Some points:
tensor([-0.170,  1.073, -1.314, -0.875,  1.370, -0.184,  0.105,  1.544, -0.225,
        -1.117,  0.529,  0.348,  1.105, -2.003, -0.108, -1.109, -0.076, -0.624,
        -1.715, -0.242, -2.610, -0.325,  1.454, -1.225])
tensor([ 0.155,  0.310, -0.229, -0.177,  0.524,  0.019,  0.037,  1.310, -1.654,
        -0.851,  0.594, -0.836, -0.017,  1.237, -0.493, -1.548, -1.822, -0.451,
        -1.120,  0.075, -0.907,  2.835,  0.712, -0.167])
tensor([ 0.105,  1.135, -0.441, -2.751,  0.572, -0.215,  1.207, -0.755, -0.184,
        -0.058, -0.524,  0.964, -1.882,  0.754,  0.920, -1.046,  0.898,  0.029,
        -1.659,  0.403,  0.116, -1.350, -0.334, -2.226])
tensor([ 2.996, -1.503,  1.433, -1.258, -0.520,  1.324, -2.604, -1.307, -0.563,
         0.440, -0.839, -0.155, -1.362, -0.119,  0.750,  1.590,  0.766,  1.147,
        -0.650, -1.499, -0.969,  0.968, -0.062,  0.642])
tensor([-0.643, -0.655,  1.021, -0.124,  0.068,  2.150,  0.463,  0.109, -0.968,
        -0.693, -0.722, -1.125, -0.356, -0.173,  2.143,  0.553, -2.562, -0.042,
        -0.462,  1.742,  0.794, -0.811, -0.206, -0.484])
tensor([-0.977, -0.604, -1.009, -0.830, -0.096, -1.580,  0.487,  0.415, -1.524,
         0.471,  0.548, -0.734,  1.069, -0.034,  0.780,  0.497, -0.674,  0.602,
        -0.474, -1.023,  1.511,  0.339,  1.565, -0.574])
tensor([-0.579,  1.205, -0.344,  0.308,  0.037, -1.680,  0.391,  0.608,  0.428,
        -0.946,  0.257, -0.449, -0.213,  1.308, -1.057,  1.302,  0.647, -0.694,
         2.076,  1.109, -1.426, -0.235, -0.120, -0.591])
tensor([ 0.220,  0.761,  2.044, -1.082, -0.376,  0.622,  0.650,  0.198, -0.002,
        -1.084,  2.216,  0.718,  0.450, -0.649,  0.186, -0.949, -0.723,  1.166,
         1.033,  0.771,  0.254,  0.981,  0.007, -1.118])
tensor([-0.864, -0.304,  1.174,  0.315, -0.854, -0.434, -1.013,  2.184,  1.873,
         1.172, -0.238, -0.266, -1.612, -1.284, -0.603, -0.120, -1.009, -0.240,
         1.279,  0.741,  0.184, -0.487, -3.536,  0.034])
tensor([ 1.545, -0.725,  0.433, -0.491,  0.204,  0.663, -0.067, -0.476, -1.563,
        -0.505, -0.970,  0.050, -0.130,  0.090, -1.083,  0.241,  0.383, -0.748,
         0.622, -0.103,  1.591,  0.083,  0.833,  1.988])
tensor([-0.788, -0.796,  2.015, -0.553,  0.498, -0.494, -0.743,  2.145,  0.143,
         0.690, -0.150,  1.238,  0.863,  0.362,  1.008, -0.372, -0.759, -1.530,
         0.500, -0.447,  0.309,  0.689, -1.270, -1.497])
tensor([-1.232,  0.036, -0.048, -0.386, -0.158, -0.688,  0.415, -1.992, -0.375,
         0.953, -0.350,  0.147,  0.387, -0.312,  1.738,  0.937,  1.281, -0.716,
         0.046, -0.609,  0.382,  0.223, -0.058,  0.508])
tensor([-1.357,  1.242,  0.598,  1.529,  1.941, -0.772, -0.583, -1.768, -0.544,
        -0.671,  0.832, -0.920, -0.011, -1.495, -0.181,  0.525,  0.326, -0.339,
         1.532, -0.301,  0.241,  1.889, -2.269,  1.449])
tensor([ 0.090, -1.456, -0.938, -0.156, -0.162,  0.750, -0.490, -1.377,  0.224,
         0.053,  0.578,  0.871, -0.591,  0.383,  1.733, -0.585, -0.988,  0.436,
        -1.804,  0.459,  1.076,  0.465, -0.394,  1.229])
tensor([ 0.719,  0.508, -0.296, -1.076, -1.024,  2.532, -0.419,  0.876, -0.324,
        -0.871,  0.064, -0.280,  1.049,  0.319, -1.236,  0.267,  0.660,  0.740,
        -0.326,  1.183,  0.587, -0.313,  1.473, -1.054])
tensor([-1.147, -0.401, -1.874,  0.356,  0.204, -1.327,  0.539,  0.599, -0.242,
        -1.672,  0.325,  1.699,  2.210,  0.086, -1.035,  1.216,  1.355, -0.715,
         1.072, -1.828, -1.815, -0.299, -0.879,  1.246])
tensor([ 1.590, -1.198,  0.480, -0.175, -0.948, -0.555,  2.208, -0.359, -0.532,
         1.077,  0.869, -0.253,  0.477,  1.627,  0.452, -0.668,  0.316, -0.471,
        -0.518,  0.062, -1.283,  0.599, -0.228, -1.423])
tensor([-1.396,  1.189,  0.139, -0.179, -0.189, -0.368, -0.064,  0.339,  0.349,
        -1.133,  0.527, -0.009,  0.216,  2.266,  1.005, -0.288,  0.064,  2.271,
         2.259, -0.270, -0.702,  0.143, -1.035, -0.909])
tensor([-1.281, -0.604,  2.176,  0.976,  0.058,  0.637, -0.826, -1.198, -0.650,
        -0.494, -0.854,  0.662, -2.058,  0.613,  0.975, -1.010,  1.380, -0.254,
         0.915, -0.136,  0.438,  0.150,  1.143, -0.938])
tensor([-1.367, -0.939,  0.446, -0.686,  0.367,  0.743,  0.510, -0.560,  0.562,
         0.892, -1.111, -0.127, -0.265,  0.582, -0.543, -0.256, -0.154,  1.326,
        -1.043,  1.821, -1.970,  0.753,  2.508,  0.854])
tensor([-0.858, -0.455,  1.252,  1.066, -2.058, -0.758, -0.628, -0.745,  0.172,
        -0.460, -0.466, -0.878, -1.051, -0.974, -1.015, -1.509,  0.898,  0.085,
         0.011,  0.686,  0.301, -0.864, -0.220,  0.172])
tensor([ 0.704, -0.662, -1.264, -0.162,  2.356,  0.554,  1.333,  0.642,  0.917,
         0.599,  1.316, -1.386,  0.033, -0.424, -2.378,  0.187, -0.575, -1.788,
         0.166, -0.935,  0.142,  0.905,  1.381, -2.085])
tensor([ 0.614,  0.888, -0.355,  0.061,  0.624, -0.409,  0.255,  0.248,  2.438,
        -0.556, -0.993,  0.550,  1.188,  0.872, -0.778, -0.070,  0.319, -0.657,
        -1.741, -0.204,  0.779,  0.522,  0.115,  1.543])
tensor([ 0.677,  0.223, -0.936,  0.512,  1.516, -1.030, -0.136, -1.289, -0.253,
         0.250,  1.410, -2.416,  1.095,  1.028,  1.062, -0.621,  2.372, -0.428,
        -1.598, -0.779, -1.438, -1.721,  0.606,  1.354])
tensor([ 0.612, -0.409,  0.270,  1.515,  0.623, -0.044, -1.144,  0.719,  1.191,
        -0.571,  0.364,  2.493, -0.389, -0.749, -0.618, -1.071, -1.686,  1.010,
         2.117,  0.659,  1.670, -0.776,  0.076, -1.097])
tensor([ 0.204, -0.266, -1.453,  0.207,  0.347, -0.991, -0.628,  1.850, -0.011,
        -0.639,  1.355,  0.878,  2.114,  1.719, -1.261, -0.400, -0.227, -0.216,
        -1.562, -0.822,  0.355, -1.332,  1.430, -0.523])
tensor([-0.526,  1.164,  0.259,  0.614,  0.565, -0.828,  0.975, -2.353, -2.113,
         1.106, -1.324,  0.542,  0.685,  0.496, -0.045,  1.042, -0.021, -0.298,
        -0.488,  0.883, -1.538, -0.663, -1.036,  0.506])
tensor([-1.346,  1.470,  0.424,  0.752, -1.247,  0.816, -0.175,  0.350, -0.610,
         2.607, -0.794, -0.264, -0.905, -1.328,  0.015, -0.189,  1.295,  0.096,
         0.388, -2.324,  0.636, -1.048, -0.575,  1.218])
tensor([ 0.798,  0.926, -0.727, -0.167, -0.760,  0.568,  1.146, -0.090,  1.167,
         0.345, -0.532, -0.043,  1.171,  1.554,  1.041,  0.444,  1.594, -1.257,
        -1.416,  0.830,  0.978,  0.172,  1.952,  1.277])
tensor([ 0.675,  1.302, -1.037,  0.254, -1.123,  0.438,  0.010, -1.478,  0.644,
         0.056, -0.503,  0.692, -0.828, -0.520, -1.687,  2.306, -0.493, -1.025,
        -1.587, -3.157, -1.231, -0.223,  0.521,  1.471])
tensor([ 0.868, -1.046,  0.423,  0.410, -0.218, -0.559,  0.392,  2.852, -0.695,
         0.029,  0.057,  0.726,  1.374, -2.062, -0.271,  1.863,  0.200,  0.750,
        -1.345, -0.061,  1.979,  0.573, -1.171,  0.657])
tensor([ 2.189,  0.448,  0.863,  0.324,  1.276, -1.406,  0.979,  1.555, -0.255,
        -1.735, -1.416,  0.065, -1.177, -1.002, -0.359, -0.288, -1.230,  0.651,
        -0.017,  1.023,  0.013, -1.132, -0.568, -0.262])
tensor([ 0.478, -0.599,  0.884, -0.048, -1.835,  1.153, -1.242, -0.719,  1.549,
        -1.100,  0.752, -1.360, -0.124, -0.258, -0.736,  0.282, -1.106,  2.280,
         0.938, -0.030,  0.128, -0.178, -0.035, -0.017])
tensor([-0.506, -0.109, -2.194,  2.923, -0.837, -0.190, -2.707,  1.656,  0.603,
        -0.166,  0.115, -0.073, -2.056, -1.264,  0.186,  0.168, -0.558,  0.820,
         0.634,  0.034, -0.425,  0.537, -2.110, -0.251])
tensor([-0.788, -0.350, -1.216,  0.926, -0.780,  1.199,  0.077, -2.253, -0.589,
         1.385,  0.795, -0.475, -0.728,  0.542, -0.653,  0.887,  1.698, -0.417,
         1.400,  1.209, -0.053,  0.271, -1.209,  0.191])
tensor([-0.317,  0.007, -1.230,  0.794,  0.622,  1.446,  0.131, -1.976,  0.069,
         0.045, -1.020, -0.010,  0.843,  0.374, -0.079, -1.468,  0.213,  1.067,
         1.701, -0.542,  0.011, -1.532, -2.408,  0.793])
tensor([-0.026,  0.773, -0.618, -1.381,  0.570, -0.471, -0.308,  0.463,  0.818,
         0.871, -2.477, -0.247,  1.752, -1.721,  0.915, -0.826, -0.147, -0.652,
         1.205,  0.369,  0.610,  0.425,  1.017, -1.179])
tensor([-0.073, -0.936,  0.711, -1.117,  0.429, -0.531,  0.300,  0.219,  0.178,
         0.796,  1.464, -0.661,  0.140,  0.021, -0.444, -0.093, -0.499, -0.011,
        -1.266,  0.010,  0.438, -0.416,  1.398,  0.131])
tensor([ 1.003, -0.644,  0.478, -0.169, -1.591, -0.099,  1.167, -0.186,  0.553,
         1.487,  0.317,  0.325, -2.464,  0.140,  1.754,  0.181, -1.355, -0.903,
         0.894,  1.242,  0.846,  0.185,  1.533,  0.358])
These points spread out most along one direction. Take the direction at right angles to it along which they spread out most. Go by this last direction. For each point below, how far along it does it lie, from 0 to 99? 50 is the average, and the first point above lies past it. One standard deviation of the points above along it is 16.
tensor([ 0.155,  0.310, -0.229, -0.177,  0.524,  0.019,  0.037,  1.310, -1.654,
        -0.851,  0.594, -0.836, -0.017,  1.237, -0.493, -1.548, -1.822, -0.451,
        -1.120,  0.075, -0.907,  2.835,  0.712, -0.167]) 69
tensor([ 0.868, -1.046,  0.423,  0.410, -0.218, -0.559,  0.392,  2.852, -0.695,
         0.029,  0.057,  0.726,  1.374, -2.062, -0.271,  1.863,  0.200,  0.750,
        -1.345, -0.061,  1.979,  0.573, -1.171,  0.657]) 65
tensor([-0.977, -0.604, -1.009, -0.830, -0.096, -1.580,  0.487,  0.415, -1.524,
         0.471,  0.548, -0.734,  1.069, -0.034,  0.780,  0.497, -0.674,  0.602,
        -0.474, -1.023,  1.511,  0.339,  1.565, -0.574]) 57
tensor([-1.232,  0.036, -0.048, -0.386, -0.158, -0.688,  0.415, -1.992, -0.375,
         0.953, -0.350,  0.147,  0.387, -0.312,  1.738,  0.937,  1.281, -0.716,
         0.046, -0.609,  0.382,  0.223, -0.058,  0.508]) 26
tensor([-1.147, -0.401, -1.874,  0.356,  0.204, -1.327,  0.539,  0.599, -0.242,
        -1.672,  0.325,  1.699,  2.210,  0.086, -1.035,  1.216,  1.355, -0.715,
         1.072, -1.828, -1.815, -0.299, -0.879,  1.246]) 33
tensor([ 0.719,  0.508, -0.296, -1.076, -1.024,  2.532, -0.419,  0.876, -0.324,
        -0.871,  0.064, -0.280,  1.049,  0.319, -1.236,  0.267,  0.660,  0.740,
        -0.326,  1.183,  0.587, -0.313,  1.473, -1.054]) 64
tensor([ 0.677,  0.223, -0.936,  0.512,  1.516, -1.030, -0.136, -1.289, -0.253,
         0.250,  1.410, -2.416,  1.095,  1.028,  1.062, -0.621,  2.372, -0.428,
        -1.598, -0.779, -1.438, -1.721,  0.606,  1.354]) 23
tensor([-0.170,  1.073, -1.314, -0.875,  1.370, -0.184,  0.105,  1.544, -0.225,
        -1.117,  0.529,  0.348,  1.105, -2.003, -0.108, -1.109, -0.076, -0.624,
        -1.715, -0.242, -2.610, -0.325,  1.454, -1.225]) 67
tensor([ 0.675,  1.302, -1.037,  0.254, -1.123,  0.438,  0.010, -1.478,  0.644,
         0.056, -0.503,  0.692, -0.828, -0.520, -1.687,  2.306, -0.493, -1.025,
        -1.587, -3.157, -1.231, -0.223,  0.521,  1.471]) 24
tensor([-0.506, -0.109, -2.194,  2.923, -0.837, -0.190, -2.707,  1.656,  0.603,
        -0.166,  0.115, -0.073, -2.056, -1.264,  0.186,  0.168, -0.558,  0.820,
         0.634,  0.034, -0.425,  0.537, -2.110, -0.251]) 50
tensor([ 2.996, -1.503,  1.433, -1.258, -0.520,  1.324, -2.604, -1.307, -0.563,
         0.440, -0.839, -0.155, -1.362, -0.119,  0.750,  1.590,  0.766,  1.147,
        -0.650, -1.499, -0.969,  0.968, -0.062,  0.642]) 37
tensor([-1.357,  1.242,  0.598,  1.529,  1.941, -0.772, -0.583, -1.768, -0.544,
        -0.671,  0.832, -0.920, -0.011, -1.495, -0.181,  0.525,  0.326, -0.339,
         1.532, -0.301,  0.241,  1.889, -2.269,  1.449]) 28
tensor([ 0.612, -0.409,  0.270,  1.515,  0.623, -0.044, -1.144,  0.719,  1.191,
        -0.571,  0.364,  2.493, -0.389, -0.749, -0.618, -1.071, -1.686,  1.010,
         2.117,  0.659,  1.670, -0.776,  0.076, -1.097]) 75
tensor([ 0.105,  1.135, -0.441, -2.751,  0.572, -0.215,  1.207, -0.755, -0.184,
        -0.058, -0.524,  0.964, -1.882,  0.754,  0.920, -1.046,  0.898,  0.029,
        -1.659,  0.403,  0.116, -1.350, -0.334, -2.226]) 55
